In the rows, zero is written as 128.
The rows below come in pairs that one turn or mirror swaps. Which row does each named row swap with?
Fira: [147 145 124 145 130 157 155 158 128 152 116 127 117 102 174 112 136 147
 138 145]
zato: [115 113 126 155 104 139 144 126 112 116  99 139 123 150 104 136 136 128
 146  97]
Dozop: [115 118 116 142 108 127 152 118 125 115 106 141 134 146 100 133 128 150
 139  90]
vire: [136 148 140 137 130 159 151 161 137 157 118 122 116 109 179 123 127 156
 134 148]
Molin: [118 118 137 157 118 130 136 118 165 103  97 124 145 120 152 124 120 144
 151 142]
falim: [109 114 145 175 123 135 128 145 122 122 102 126 135 129 135 138 142  95
 158 126]
sus: [127 108 151 176 138 130 142 147 115 150 102 142 147 116 128 105 123 169
 138 130]
Kezi: [131 142 141 129 132 163 151 162 142 154 121 129 124  99 177 136 126 149
 128 146]
tomo: [142 144 126 152 115 146 149 156 125 156 117 125 110 107 177 119 142 149
 141 148]
Puse: [151 137 118 154 126 150 153 152 113 160 121 130 108 110 171 110 139 146
 150 143]
popi: [116 116 120 146 112 137 147 126 117 116 104 149 133 149  98 142 127 144
 134  95]
pigif: [144 136 124 157 122 156 148 152 112 156 111 128 111 105 173 111 134 148
 148 141]
baloz: [115 187 137 131 125 135 133 133 105 149 127 152 102 140 132 134 124 129
 133 126]
tolas: [108 191 137 128 130 130 133 134 113 149 132 157 104 140 132 125 114 128
 144 132]
kodag: [114 115 127 128 155 148 124 147 131 120 117 153 129 172 121 139 136 129
 116 135]
kivip: [106 122 132 126 165 149 126 156 114 147 127 148 127 162 131 137 137 124
 114 126]
sudo: [130  85 122 135 148 136 144 151 151 162 143 140 121 119 162 129 100 144
 133 138]
Gefo: [139 115 112 116 134 157 149 143 151 157 130 165 123 126 138 126  96 149
 123 143]
zosed: [104 138 132 135 130 114 139 115 124 142 146 129 138 150 113 120 124 160
 153  94]
nufof: [114 116 137 158 115 125 142 122 167 104 105 127 143 115 155 116 114 153
 151 144]
Ler: [121 156 155 131 119 119 145 121  88 137 144 146 104 128 135 137 135 115
 130 114]
Vug: [117 111 134 171 135 134 120 137 131 117 118 114 123 127 154 139 143  99
 165 123]
Luvag: [113 185 145 129 124 129 135 126 102 137 135 151  97 137 131 126 125 125
 133 117]
vafal: [109 128 152 138 149 129 139 143  97 156 142 150 123 142 116 138 114 104
 133 109]
mibek: [122 112 158 173 132 136 146 151 131 145 105 139 151 117 142 106 108 175
 147 138]
bab: [129 100 136 145 158 129 133 149 147 152 143 126 129 114 181 123 122 134
 142 142]
Fovu: [116 120 135 156 119 126 144 123 161 103  87 126 147 121 149 115 108 146
 143 137]
Dipub: [121 128 138 150 104 115 137 110 135 148 141 143 119 113 121 118  96  97
 161 116]
zab: [117 184 132 120 124 127 134 126  98 144 138 147 101 139 132 139 128 128
 133 119]
Muvo: [115 118 131 144 129 137 130 120 172 102  97 127 135 141 157 124 123 149
 139 149]
notal: [ 97 148 132 138 134 113 126 120 140 144 142 129 151 136 121 119 127 159
 155 100]
Ketem: [108 123 157 147 140 112 147 125 114 155 149 145 119 131 107 133  93  95
 146 114]
timom: [106 141 131 133 130 106 137 116 128 137 146 131 140 150 105 121 130 159
 149  96]
Kisap: [141  98 114 130 132 149 143 129 147 166 116 155 123 128 133 125  90 150
 121 141]
bot: [127 115 155 173 132 133 141 158 138 139 100 133 147 108 146 111 111 173
 141 135]
Rurop: [107 115 147 163 150 126 120 147 124 134 130 115 123 121 169 125 142  99
 154 126]
fid: [127 147 141 118 130 158 149 144 162 124 124 124 134 104 167 145 106 132
 134 145]
sar: [133  90 122 143 156 126 142 149 146 154 145 136 131 113 172 129 113 133
 132 138]
lini: [115 108 111 126 153 141 116 130 139 119 115 139 131 166 140 146 142 139
 123 135]
Lup: [132 134 139 152 112 116 140 107 121 147 133 136 107 106 129 124  99  99
 165 118]
nute: [143 147 131 147 120 153 149 164 123 155 113 133 119 103 176 120 134 142
 139 152]
muz: [127 113 162 172 135 136 132 144 115 148 103 143 148 116 139 103 112 176
 133 132]
vos: [115 115 119 142 110 137 151 123 115 124 105 146 133 144  91 144 121 149
 135  98]
Sapa: [154  76 151 144 120 153 139 127 116 134 112 140 126 108 128 128 116 132
 129 127]
doti: [110 129 150 142 148 122 144 136 109 157 139 150 126 131 108 140 101  91
 135 114]
dubep: [147 115 149 124 112 124 151 129  89 123 127 144 110 116 121 138 119 122
 117  99]
Fosir: [118 174 148 128 120 125 144 130  94 143 141 147  96 135 134 129 131 126
 133 112]
negud: [ 99 145 137 132 126 122 132 116 135 148 154 124 153 137 122 116 133 157
 154  98]
zegiv: [108 189 135 123 126 134 132 124 110 143 136 154 107 143 132 125 123 134
 136 127]
zon: [127 135 147 111 130 147 144 141 172 131 127 123 137  99 159 134 103 130
 135 135]
tar: [112 117 126 143 130 130 118 120 177 103 103 137 133 130 159 132 122 141
 149 142]
zop: [109 131 140 108 126 138 123 112 162 126 147 141 134 127 126 141 108 118
 144 112]
lolab: [119 107 126 152 112 142 151 131 110 122  95 142 126 143  95 139 141 122
 140 106]
nupus: [145 128 145 132 110 131 157 124  82 123 139 149 109 120 124 146 127 122
 123 105]

Swapped with Sapa: zop
Swapped with muz: negud
Swapped with doti: sar
Swapped with Rurop: kivip
Swapped with notal: sus
Swapped with Molin: popi

The rows below come in pairs that one turn or mirror swaps. Which row does each named row swap with?
Leto: [160 129 120 152 137 118 127 111 120 136 115 128  90 154  92 122 123 121]
lol: [116 163 140 121 152 134 128 138 116 127 125 158 114  98 133  99 144 122]
fabi: [140 147 153 112 123 123 117 149 139 100 113 145 116 136 109 103 131 123]
fus: [143 159 133 114 119 141 130 133 155 139  99 113 129 150 114 132 152 135]
vune: [147 109 122 162 122 112 135 110 128 139  89 136 109 103 131 119 135 132]
dem: [156 111 129 119 137 130 137 116 120 130  94 148 136  92 116 130 159 129]
gora: [151 144 134 135 125 116 140 135 139 142 100 133 138 177 124 126 118 127]
pamuk: [157 135 127 156 141 121 131 155 117 134 121 140 148 123 151 126 157 115]
zuze: [132 113 119 114 136 116 107 138 111 166 127 120 154 124 120 146 111 122]
duti: [110 153 126 156 110 121 141  91 119 107 127 134 113 159 125 136 144 120]
gib: [124 146 154 151 147 121 122 124 129 121 132 125 124 154 159 151 139 143]
dapo: [136 148 130 121 129 131 160 128 103 102 126 130  94 113 100 124 134 143]
vosa: [ 92 148 131 121 117 121 137 150 138 107 141 127 125 134  93 103 127 121]
zega: [128 118 119 123 122 136 128 124 151  89 135 152 132 115 133  98 116 144]
fila: [143 118 111 107 151 150 102 111 147 129 119 134 149 147 127 120 113 114]
bidi: [101 126 117 154 120 104 133  89 128 139 154 128 118 114 147 130 126 124]
bup: [ 97 139 116 148 133 122 119 101 117 133 155 114 129  98 105 125 113 135]
Nuret: [140 130 113 104 132 103 130 137 150 164 120 123 119 137 123 139 101 119]
dol: [ 98  96 131 111 121 130 133 107 125 123 152 144 130  99 128 136 132 135]
podo: [124 153 120 118 142 118 130 141 126 127  65 143 140 136 132 127 116 119]
bimab: [105 107  91 128 121 139 125 160 122 132  98 154 114 129 136 124 140 126]
masog: [132 158 148 113 133 130 118 142 137 123 138 151  94 120 148 135 122 117]
zuk: [116 135 129 123 123 124 134 127 134 111 174 118 110 122 125 118 104 130]
ruk: [149 114 122 150 147 141 120  96 137 156 117 131 144 156 134 104 141 112]
butu: [ 98 148 132 104 144 145 129  96 120 125 119 113  99 153 127 133 137 136]
bik: [ 77 124 110 138 143 152 133  97 113 136 112 135 115 138 132 122 124 138]
gudo: [118 155 134 123 138 103 130 117 123 117 160 117 115  91 129 116 140 118]
sal: [114 112 142 166 109 127 133 131 116 125 100 156 122 128 125 122 171 129]
Nira: [112 120 102 116 149 112 113 152 143 153 113 130 129 110 120  94 121 114]
Sol: [121  89  99 147 137 138 138 116 131 140 103 151 140 109 110 123 113 128]
Gukad: [121  90 128 136 105 108 135 142 115 129 116 132 164 137 122 122 148 119]
vozil: [110 149 127 127 126 147 116 103 117 131 140 145 122 171 109 118 154 110]
davoz: [145 111 129 127 131 106 150 144 117 177 121 126 129 105 120 137 141 125]
reme: [120 161 115 109 159 129 138 151  93 139 131 122 111 125 133 118 144 120]
bub: [128  96 100 148 122 106 131 148 121 155 115 108 131 128 136 135 130 121]
bovaz: [ 96 159 129 150 134 126 133 134 119 134 161 120 132 142 105 124 150 119]
Til: [ 99 140 117 103 152 133 107 132 125 102 132 149 131 116 140 126 109 116]
pibe: [159 114 123 143 141 136 155 105 120 126 137 122 149 105 118 126 154 137]
vef: [121 140 128 149 119 145 144  89 125 111 128 175 135 118 117 128 128 111]
gori: [125 128 136 127 136 129 130 105 134 136  91 114 151 164 118 112 143 151]
bosuz: [125 140 135 148 106 126 132  94  94 132 129 145 119 148 140  91 153 123]
kini: [146 109 134 119 124 100 137 125 103 133 119 108 154 151 101 125 134 135]

Swapped with ruk: butu
Swapped with gora: duti
Swapped with Til: Sol
Swapped with gib: Leto

The rows below come in pairs that one turn or mirror swaps. Which row does each named row swap with?
Kazi: [124 103 102 145 106 143 144 121 128 125 129 147 142 137 123 128 131 150
 126 152 129 108 172 136 113]
Gafu: [122 155 118 157 167 120 116 110 112 107 155 153 146 136 142 115 124 154
 141 128 117 124 135 117 113]
Sim: [159 112 111 128 126 134 112 100 123 147 100 109 106  99 133 141 133 118
 104 135 137 135 134 149 118]
Robu: [140 114 145 124 147 108 118 153 121 126 123 128 125 109 137 137 135  96
 116 144 155 135 133 108 147]
panef: [151 119 127 115 145 102 161 132 137 148 146 140 124 115 130 149 151 134
 109 109 125 142 131 152 148]
tesad: [168 116 110 118 146 122 136 101 118 137 116 111 111 103 142 129 135 138
 107 134 124 148 136 156 114]
popa: [126 150 109 134 131  93 130 130 161 113 144 110 123 139 117 127 106 116
 121 118 131 128 143  97 107]
kole: [104 109 119 163 115 158 136 124 119 164 111 159 117 141 124 138 148 131
 126 148 118 140 144 140 126]
Fip: [103 154 120 111 126 153 106  94 123 112 139 138 128 129 113 131 136 111
 131 121 157 147  97 130 123]
Posug: [128 120 150 126 148 105 121 160 123 127 118 125 118 112 134 132 134  97
 121 142 151 128 130  99 137]
kolu: [164 119 114 121 157 118 156 117 119 145 136 131 114 106 132 141 146 138
 105 125 119 138 148 155 126]
Pige: [112 126 102 140 117 125 120  99 140 126 110 138 100 140 143 134 113 130
 116  94 113 144  91 154 121]
Goned: [105 101 101 158 109 143 140 123 120 140 118 157 127 145 127 134 138 139
 125 160 126 115 158 132 124]
mut: [122 133 101  97 133 151 128 120 104 110 124 124 114 141 123 103 128 114
 168 120 142 122 114 113 113]
tiz: [105 150 105 111 124 157 110  98 112 111 129 129 120 130 119 114 128 110
 150 126 159 137 107 118 112]
mise: [130 113 128 161 118 103 125 134 123 169 121 139 144 129 137 164 121 118
 121 138  96 139 130 134 135]
Vilid: [144 109 143 114 155 123 123 140  97 133 138 142 142 108 140 137 145 112
 122 141 154 139 121 124 153]
pulo: [138 145 148 132 148 121 112 130 160 118 122 120 111 123 144 114 137 108
 122 113 148 138  86 142 123]
Gonu: [132 117 137 148  91 150 105 136 137 163 104 112 121 135 114 130 129 121
 129 131 135 114 106 115 119]
fusu: [110 146 111 107 130 159 120 103 106 103 128 130 119 140 123 115 132 111
 157 122 152 126 102 121 108]
pev: [117 136 125 139 135  94 126 148 151 108 125 111 118 135 133 125 120  95
 125 135 144 131 138  95 122]
vob: [109 116 134 154 131 163 135 132  98 175 123 153 135 141 119 143 140 133
 141 147 116 146 120 130 121]
vuz: [130 145 130 146 136 134 126 147 127 120 150 154 131 155 130  96 128 151
 163 119 124  99 109 116 112]
kib: [144  99 122 112 129 132 147 108  84 131 142 158 140 129 135 150 137 149
 128 121 130 136 114 155 141]
dero: [126 101 117 132 109 127 159 157 126 166 117 135 131 154 137 139 124 121
 152 111 109 119 116 122 123]
betem: [121 147 126 150 142 143 126 148 126 120 150 147 133 153 122 101 127 150
 161 114 121  98 116 108 106]
dorim: [100 153 126 120 123 137 106  92 131 120 139 140 131 126 108 145 134 113
 122 125 157 157  95 130 136]
ropuf: [145 104 143 115 149 126 130 138  88 133 138 150 133 104 136 145 147 117
 122 141 154 134 124 130 150]
Divo: [165 119 133 115 129 128 135 128 140 122 143 124 167 123 128 119 141 147
 130 147 153 100 131 139 120]
Sezin: [139 145 154 137 147 119 112 135 150 121 123 122 115 125 146 112 131 107
 122 122 138 130  75 142 126]
padiv: [169 125 134 106 134 123 142 125 135 113 150 125 159 118 126 118 141 140
 136 143 153 108 137 140 122]
rumef: [117 121 127 170 133 101 111 118 111 152 128 141 148 125 144 161 116 122
 106 144 108 145 131 134 128]
babad: [167 113 105 115 146 118 132 101 114 149 113 114 108 107 140 136 137 126
 103 131 129 133 141 155 118]
givek: [125 135 119 167 152  95 106 105 114 136 142 145 153 116 142 153 120 129
 119 150 114 144 139 130 124]
lupi: [117 115  96 123 111 133 137  95 111 128 127 147 119 151 137 144 119 150
 117  95 111 138 103 159 127]
bim: [135 146 147 130 152 125 113 129 158 133 123 115 111 123 145 118 136 108
 122 122 145 140  79 143 127]
Luv: [120 102 104 136 101 141 142 122 131 123 132 150 145 133 131 124 140 153
 121 157 134 108 164 130 118]
nog: [130 151 104 136 127  99 135 118 152 130 153 115 139 151 110 133 104 132
 128 110 110 128 138 108  97]
sez: [122 145 111 160 164 110 109 110 108 108 154 156 149 124 143 126 118 151
 130 139 117 132 143 125 111]
pugus: [146 134 129 129 143 141 148 123 108 173 157 145 149 144 108 147 129 150
 148 120 105 135 117 128 110]
silib: [120 131 150 134 121 124 134 128 145 150 144 149 132 125 120 160 153 118
 104 122 140 155 104 148 152]
semo: [129 112 105  99 123 141 155 154 113 132 120 131 125 150 133 112 131 120
 173 118 130 118 116 123 111]
revom: [116 142 130 144 141 137 129 146 124 127 158 152 131 152 126  98 133 156
 155 115 125  97 118 110 111]
ped: [108 131  94 139 115 119 122 100 134 120 115 141 103 141 143 136 121 132
 114  92 107 145  96 152 127]
kogu: [108 110  95 151 106 142 143 122 118 143 106 154 127 137 132 135 140 139
 120 162 122 125 159 132 120]
Gipub: [162 105 104 114 145 114 137 100 110 143 112 125 108 104 132 132 138 133
 102 136 129 138 144 148 118]
vata: [129 157 110 140 134  99 132 124 156 131 155 118 137 150 108 140 105 131
 133 113 124 128 133  99  98]
zipip: [130 100 118 133 108 125 154 159 126 169 116 138 135 151 136 145 119 115
 145 123 101 125 123 130 121]
nopil: [161 109 113 124 124 131 112 103 124 159 100 105 110 101 135 138 131 127
 106 137 133 133 127 135 110]
nitur: [123 150 135 151 146 125 111 120 156 122 113 128 100 134 141 111 132 114
 116 106 124 136  80 138 129]
Seman: [167 138 151 113 156 120 131 129 140 119 147 126 149 112 136 107 144 129
 134 132 149 118 110 140 128]
zetop: [129 147 116 137 135  88 116 141 163 114 138 114 120 142 121 130 113 109
 124 120 135 129 139  98 115]
Dofe: [131 106 107 111 114 145 159 150 109 142 118 133 129 151 132 119 129 118
 170 117 122 114 120 122 110]
Subu: [140 113 135 143  93 146 104 133 136 164 102 114 128 131 116 130 133 132
 126 128 141 105 103 121 118]
fimuf: [135 106  95 115 121 129 142  97  99 131 136 158 132 137 138 148 126 154
 133 104 115 132 110 161 137]
kogur: [106 154 121 122 124 150 104  85 119 113 132 141 125 124 117 134 135 117
 131 131 162 149  99 127 128]
bamo: [131 153 122 156 159 128 128 128 125 106 153 154 134 147 135  94 132 155
 152 120 122 117 119 122 109]
rekil: [101 111 108 162 103 141 136 118 127 138 116 157 122 131 124 128 140 148
 126 154 116 118 156 126 127]
vuk: [122 127 139 156 100 150 118 153 140 156 117 132 121 152 118 116 130 137
 143 120 129 108  92 111 118]
sumu: [111 132 113 145 129 121 115 106 153 120 115 130  98 142 143 123 126 124
 115  95 116 147  84 148 125]
dum: [122 144 115 161 167 108 113 100 108 110 147 153 149 127 141 130 115 146
 131 141 115 142 139 125 115]
Zek: [128 160 107 130 130 106 140 115 136 138 159 122 144 151 104 141 108 139
 137 109 113 135 127 109  98]

Swapped with Robu: Dofe
Swapped with pev: mut
Swapped with Kazi: Sim
Swapped with vuk: Seman
Swapped with rumef: fimuf
Swapped with vob: panef
Swapped with Vilid: dero
Swapped with popa: tiz

